Here are some points:
[ 0.1 -1.3 -0.4 -0.1  0.  -0.5  0.1 -0.1  0.2 -0.2 -1.   0.9  0.   0.
 -0.5  0.7]
[ 0.7 -0.3 -1.8 -1.6 -1.  -2.9 -0.3 -2.3 -0.5  0.8  1.9 -0.4 -4.1  0.2
  1.2 -0.5]
[-0.4  1.1  1.4  1.9  0.9  2.2  1.   0.9  0.4 -1.2  2.2 -1.3  1.9 -0.1
  0.3 -1.3]
[-0.1  1.1  1.6  1.6  0.6  2.3  0.3  0.9  0.  -1.5  2.4 -1.8  2.5  0.
  0.6 -0.9]
[-0.3 -1.   0.2  0.4  1.3  1.   0.3  2.1  1.   0.3 -3.5  2.2  2.2  0.
 -1.3  1.2]
[ 0.2  0.3 -0.7 -0.6 -1.1 -2.2 -0.2 -1.8 -1.   0.8  1.  -0.6 -2.2  0.5
  0.9  0. ]
[-0.4  0.1  1.2  0.7  1.1  1.3  0.3  1.3  0.4 -0.3 -0.9  0.6  1.4 -0.3
 -0.5  0.2]
[-0.4 -0.3  0.1  0.  -0.1  0.4 -0.1  0.9 -0.1  1.  -2.4  1.   0.5  0.2
 -0.6  1.3]
[-0.1  0.9  1.3  1.3  1.1  2.9  0.5  1.7  0.  -0.3  0.4 -1.3  2.4 -0.4
  0.4 -0.5]
[ 0.5  1.1  0.2  0.2 -0.4 -0.4  0.1 -0.3 -0.5  0.3  2.9 -2.2 -0.8 -0.1
  1.7 -1.5]
[-0.5  0.9  1.9  1.3  1.3  2.6  1.1  2.   0.7 -0.8 -0.7  0.3  2.8  0.
 -0.6  0.6]
[-0.2  0.5 -0.1 -0.4 -0.2  0.5  0.3  0.1 -0.4 -0.4  1.5 -1.2 -0.6  0.2
  0.7 -1. ]
[-0.2 -0.5  1.4  1.3  0.   1.  -0.5  2.  -0.2  0.1 -1.6  0.7  2.3 -0.2
 -1.3  0.7]
[-0.5 -1.5  0.5  0.3  0.  -0.9 -0.9  1.  -0.2  0.7 -3.8  2.1  0.9 -0.3
 -2.2  1.8]
[-0.9 -0.5  0.3  0.2 -0.3  0.   0.3  1.2 -0.4  0.7 -2.7  1.8  1.4  0.3
 -0.7  1.7]
[ 0.1  0.3 -0.4  0.1 -1.1 -1.4 -0.1 -2.3 -0.7 -0.1  3.  -1.6 -2.   0.3
  1.5 -0.5]
[-0.3  0.1  1.   0.1 -0.1  1.4  0.1  1.1 -0.1  0.  -1.   0.2  1.8 -0.5
 -0.7  0.4]
[ 0.8  0.4 -1.2 -0.7 -1.  -1.9 -1.1 -2.8 -1.2  1.   2.7 -2.  -4.3  0.7
  1.  -0.9]
[-0.2 -0.2  0.   0.8  1.   1.5 -0.2  1.3  0.8  0.4 -2.2  0.8  1.2 -0.4
 -0.9  0.5]
[-0.1 -0.3 -0.3  0.5 -0.5 -1.  -0.9 -0.1 -0.7  0.5  0.1 -0.6 -0.6  0.2
  0.   0. ]
[ 0.4  0.9 -0.3 -0.6  0.1 -0.3 -0.3  0.1 -0.5  0.7  0.4 -0.5 -0.8 -0.4
  0.6 -0.7]
[ 1.5  0.1 -0.2 -1.  -0.9 -2.2 -0.5 -2.3 -0.8  0.1  3.  -0.6 -2.6  0.1
  1.5 -1.4]
[ 0.3  2.2  1.1  1.4  0.8  1.9  0.4  0.8 -0.5 -0.3  3.3 -2.   1.1 -0.2
  1.8 -1.8]
[ 0.2  0.9  0.9  1.1  1.1  2.3  0.5  0.6  0.1 -0.6  1.6 -0.9  1.1  0.1
  0.4 -0.5]
[-0.8 -1.   0.2 -0.4 -0.4  0.   0.8  0.4  0.9 -0.7 -2.8  1.4  1.6 -0.1
 -1.8  0.8]
[ 0.3 -0.7 -1.7 -1.9 -1.1 -2.6 -0.3 -1.7 -0.3  0.5  1.1 -0.3 -3.1  0.3
  0.5 -0.4]
[-0.2  1.6  0.5  0.6  0.5  1.5  0.1  1.1 -0.4  0.1  0.6 -0.8  0.5 -0.6
  0.5 -0.7]
[ 0.4  0.  -1.2 -1.8 -1.4 -2.8 -0.6 -2.5 -0.6  1.   2.  -1.2 -4.  -0.1
  1.  -0.4]
[-0.6  0.3  0.9  0.4  0.6  1.7  0.2  2.1  0.   0.7 -1.7  0.8  1.1  0.2
 -0.6  0.1]
[ 0.4  0.1 -1.5 -1.3 -1.9 -3.1 -1.1 -3.9 -0.7  0.4  2.5 -1.9 -4.   1.4
  1.7 -0.1]
[ 0.2  1.5  1.1  1.4  0.4  1.   0.  -0.3 -0.1 -0.4  2.  -2.   0.2  0.6
  0.9 -1.2]
[ 0.9 -0.3 -1.8 -1.4 -0.5 -2.8 -0.6 -2.1 -0.3  0.6  1.3 -0.2 -3.7  0.1
  0.9 -0.4]
[-0.2  1.2  1.5  2.   0.2  2.9  0.6  0.9  0.  -1.   3.5 -2.7  1.3 -0.1
  0.7 -1.2]
[ 0.5 -1.  -0.8 -1.3  0.  -1.9 -0.3  0.  -0.4  0.3 -1.1  1.1 -1.7 -0.1
 -0.9  0.4]
[-0.7  0.4  1.8  1.1  0.8  3.   0.4  2.   0.5 -1.2 -2.   0.6  4.   0.7
 -1.2  0.4]
[ 0.2  1.2  0.4  1.1  1.1  1.4  0.2  0.6  0.1  0.2  1.6 -1.7  0.1  0.2
  0.8 -1.2]
[-0.3  1.   1.   0.   0.5  2.   0.3  2.  -0.2 -0.5 -0.6 -0.2  1.3 -0.4
  0.   0.1]
Then 24 other points, each followed by its number:
[ 0.8  1.4 -0.9 -1.2 -0.7 -1.4 -0.4 -1.6 -1.   0.9  2.  -1.4 -2.8 -0.2
  1.6 -1.2] 0
[ 0.4  0.8 -0.2  0.6  0.8 -0.3  0.1 -0.3  0.5  0.6  1.3 -0.9 -1.  -0.2
  0.8 -1.1] 1
[-0.1 -1.1  0.4 -0.6  0.   0.7  0.1  0.7  0.3 -0.8 -1.4  0.9  1.8 -0.2
 -0.9  0.7] 2
[-0.5 -1.1 -0.6 -1.  -0.6 -1.5 -0.6  0.7 -0.1  1.4 -3.9  2.4 -0.1  0.2
 -1.1  2. ] 3
[ 0.2 -1.4 -1.2 -2.  -0.9 -2.2 -0.3 -0.6  0.   1.4 -2.8  2.5 -0.9  0.1
 -0.6  1. ] 4
[-0.6 -1.7 -0.8 -1.  -0.3 -0.9  0.1  0.1  0.5 -0.1 -2.7  2.6  0.3 -0.8
 -1.1  1.4] 5
[ 0.6  0.2 -0.3  0.2  0.  -0.8 -0.3 -1.4 -0.5 -0.5  2.3 -1.1 -1.5  0.3
  0.5 -0.8] 6
[ 0.4  0.1 -1.3 -1.3 -0.9 -2.  -0.5 -1.9 -0.2  0.9  1.9 -0.1 -2.9  0.
  1.1 -0.3] 7
[-0.4  0.  -0.8 -0.4 -0.5 -1.4 -0.7 -0.9 -0.8  0.   0.7 -0.1 -1.4  0.2
  0.1 -0.1] 8
[-0.1  1.3  1.1  1.   0.9  2.1  1.   0.8  0.8 -0.2  0.9 -0.5  1.   0.1
  0.4 -0.3] 9
[-0.2 -1.8 -1.7 -2.4 -0.9 -2.1 -0.4 -0.5  0.5  1.  -3.5  2.5 -1.1 -0.2
 -1.   1.7] 10
[ 0.  -1.5 -0.5 -1.4 -0.2 -1.3 -0.6  0.5  0.7  0.6 -3.7  2.9 -0.2 -0.6
 -1.8  1.8] 11
[ 0.  -0.1  0.1  0.1  0.2 -0.2  0.5 -0.2  0.  -0.5  1.2 -0.1 -0.6 -0.2
  0.3 -0.7] 12
[-0.4  1.4  1.1  0.6  0.9  2.3  0.3  1.7 -0.3 -0.2 -0.2 -0.7  1.9 -0.5
  0.1 -0.4] 13
[-0.6 -2.  -0.3  0.2 -0.3 -0.3 -0.1  0.5  0.9  0.  -2.6  1.8  0.6 -1.2
 -1.2  1.5] 14
[ 0.   0.2  1.8  0.9  1.2  3.2  0.7  2.6  0.6 -0.8 -0.7  0.7  4.  -0.5
 -0.5  0.3] 15
[ 1.3  0.6  0.1 -0.3 -0.1 -0.2  0.2 -0.6  0.2 -0.2  2.7 -1.  -1.4 -0.1
  1.5 -0.8] 16
[ 0.8  0.5 -0.9 -0.9 -0.4 -1.1  0.1 -0.9  0.   0.2  2.4 -1.3 -2.4 -0.1
  1.5 -1.5] 17
[ 0.  -2.1 -0.8 -1.8 -0.4 -1.1  0.4  0.4  0.8  0.3 -3.7  3.   0.2 -0.4
 -1.2  2.1] 18
[-0.1  0.7  1.   1.8  1.2  2.1  0.   0.9  0.  -0.3  1.1 -1.1  1.4  0.1
 -0.2 -0.7] 19
[-0.4 -0.1  1.2  1.1  0.4  1.6  0.7  1.4  0.2 -0.7 -1.3  0.4  2.3  0.
 -0.4  0.3] 20
[ 0.   0.6  0.1  0.5 -0.1  0.4  0.2  0.   0.   0.3  0.3 -0.1 -0.4  0.
  0.4 -0.3] 21
[-0.1 -0.3 -0.8 -0.1  0.1 -1.1 -0.4 -0.7 -0.4  0.6  0.4  0.1 -1.1  0.3
  0.1  0. ] 22
[ 0.   1.7  0.8  1.6  1.3  2.   0.5  0.8  0.3 -0.1  2.  -1.4  0.5 -0.2
  1.  -1.2] 23
Which of these numbered points is nearest to each point below, ignoring the 2 directions in which the first points spread most? Its number follows each.
[ 0.  -1.6  0.  -0.6  0.6 -0.5 -0.7  0.4  0.1  0.  -3.1  2.3  0.8  0.1
 -2.1  1.6] > 6
[ 0.2 -2.  -1.2 -2.9 -1.2 -2.4  0.5 -0.9  1.3  0.4 -4.2  3.3 -1.  -0.2
 -1.3  1.7] > 18
[ 0.1 -0.2 -1.2 -1.4 -0.9 -2.1 -0.8 -0.5 -0.5  1.4 -1.3  0.9 -2.3  0.5
  0.1  0.9] > 3
[ 1.1 -0.4 -0.8 -0.7 -0.4 -1.3 -0.1 -1.1  0.   0.2  1.4  0.  -1.6 -0.4
  0.7 -0.1] > 16
[ 0.5  0.4 -0.2 -0.4  0.1  0.4  0.8  0.1  0.1 -0.7  1.2 -1.  -0.1 -0.5
  0.5 -1.3] > 17
[-0.4 -0.9 -0.2 -1.2  0.2  0.7  1.   1.5  0.8 -0.6 -3.2  2.3  1.6 -0.8
 -1.3  1. ] > 18
[-0.8 -2.2 -0.8 -1.1 -0.3 -0.4  0.1  0.2  0.4  0.  -4.   2.9  1.  -0.6
 -1.6  2. ] > 5
[ 1.   1.1 -0.9 -1.  -0.4 -1.1 -0.3 -1.3 -0.5  0.1  2.3 -1.8 -2.3  0.4
  1.4 -1.2] > 13
[-0.2  1.7 -0.4  0.1  0.7  0.5 -0.2  0.3 -0.5  0.4  1.6 -1.2 -0.3 -0.2
  0.8 -1.1] > 13
[-0.9 -0.5  1.2  0.9 -0.1  1.9  0.3  0.7  0.2 -0.6 -2.5  0.7  2.9  0.5
 -0.9  1.7] > 20
[ 0.3  0.1 -0.2 -0.5  0.  -1.1 -0.3 -0.7  0.1  0.4  0.7  0.4 -1.3  0.
  0.4 -0.1] > 7
[ 0.1 -0.5 -0.1 -0.6  0.2 -0.4  0.3  0.   0.5  0.3 -1.7  1.4  0.1  0.6
 -0.6  1.1] > 9
[-0.6  0.   0.   0.1 -0.2  0.3 -0.1  1.2  0.1  0.6 -2.1  0.9  0.7  0.2
 -0.5  0.9] > 3
[-0.5 -0.3  1.6  1.2  1.1  2.8  0.8  2.3  0.6 -1.4 -1.5  1.   4.2 -0.3
 -1.2  0.6] > 2
[-0.6 -0.7  0.5  1.  -0.2  0.2 -0.5  1.1 -0.3  0.  -1.7  0.8  1.   0.1
 -1.2  1. ] > 8
[-0.1 -1.1 -0.5 -1.4 -0.2 -0.3  1.   0.9  0.5 -0.2 -3.1  2.4  0.4 -0.3
 -0.7  0.2] > 17
[ 0.1 -0.4 -0.8 -0.4  0.6 -0.8 -0.5  0.3  0.2  0.4 -1.   0.8 -1.1  0.
 -0.4  0.3] > 23
[-0.2 -0.9  0.2 -0.6 -0.3 -0.6  0.4  0.2 -0.1 -0.4 -1.3  1.4  0.2  0.1
 -1.   0.3] > 12
[-0.2 -1.6 -1.7 -1.3 -0.7 -2.2 -0.1 -0.9  0.2  0.1 -2.4  1.9 -1.3 -0.3
 -0.6  1.3] > 5
[-0.1  1.1  0.5  0.9  0.1  1.   0.4  0.2 -0.2  0.1  2.1 -1.1 -0.1  0.
  0.9 -1. ] > 21
[ 0.1  0.4  0.4 -0.6  0.4  1.4  1.2  1.5  0.5 -1.   0.   0.1  1.4 -0.3
  0.  -0.7] > 17
[ 0.1 -0.2 -1.6 -0.8 -0.4 -1.5 -0.4 -1.3 -0.1 -0.1  1.   0.3 -2.  -0.2
  0.9 -0.6] > 5
[ 0.2  0.2 -0.5 -1.6 -0.2 -0.5 -0.1  0.5 -0.4  0.9 -1.6  1.3 -0.4 -0.5
 -0.1  0.5] > 0
[ 0.4 -1.2  0.6 -0.4  0.1  0.5  0.5  1.2  0.9  0.  -1.8  1.7  1.7 -0.4
 -0.9  0.9] > 15
[-0.2 -0.8  0.3  0.3  0.   0.6  0.   0.2  0.2 -1.  -0.7  0.5  1.5 -0.2
 -0.6 -0.1] > 2
[ 0.2  1.8  1.4  2.   0.3  1.6  0.6  0.3 -0.4 -0.8  2.6 -2.4  1.   0.4
  1.2 -1.7] > 20
[ 0.  -0.8 -1.  -1.  -0.9 -2.5 -0.5 -1.4 -0.2  0.9 -0.5  1.2 -2.  -0.3
  0.   1. ] > 7
[ 0.8  0.9 -0.4 -0.2  0.  -0.8 -0.3 -1.2 -0.2  0.2  2.9 -1.4 -2.4  0.1
  1.2 -1.2] > 23
[ 0.2 -0.9 -2.3 -1.5 -1.1 -2.7 -0.4 -2.1 -0.4  0.   1.1 -0.1 -3.1 -0.2
  0.2 -0.4] > 5
[-0.1  0.2  0.8  0.5  0.5  0.8 -0.1  0.8 -0.2 -0.1  0.1  0.2  0.9 -0.4
  0.1  0. ] > 7
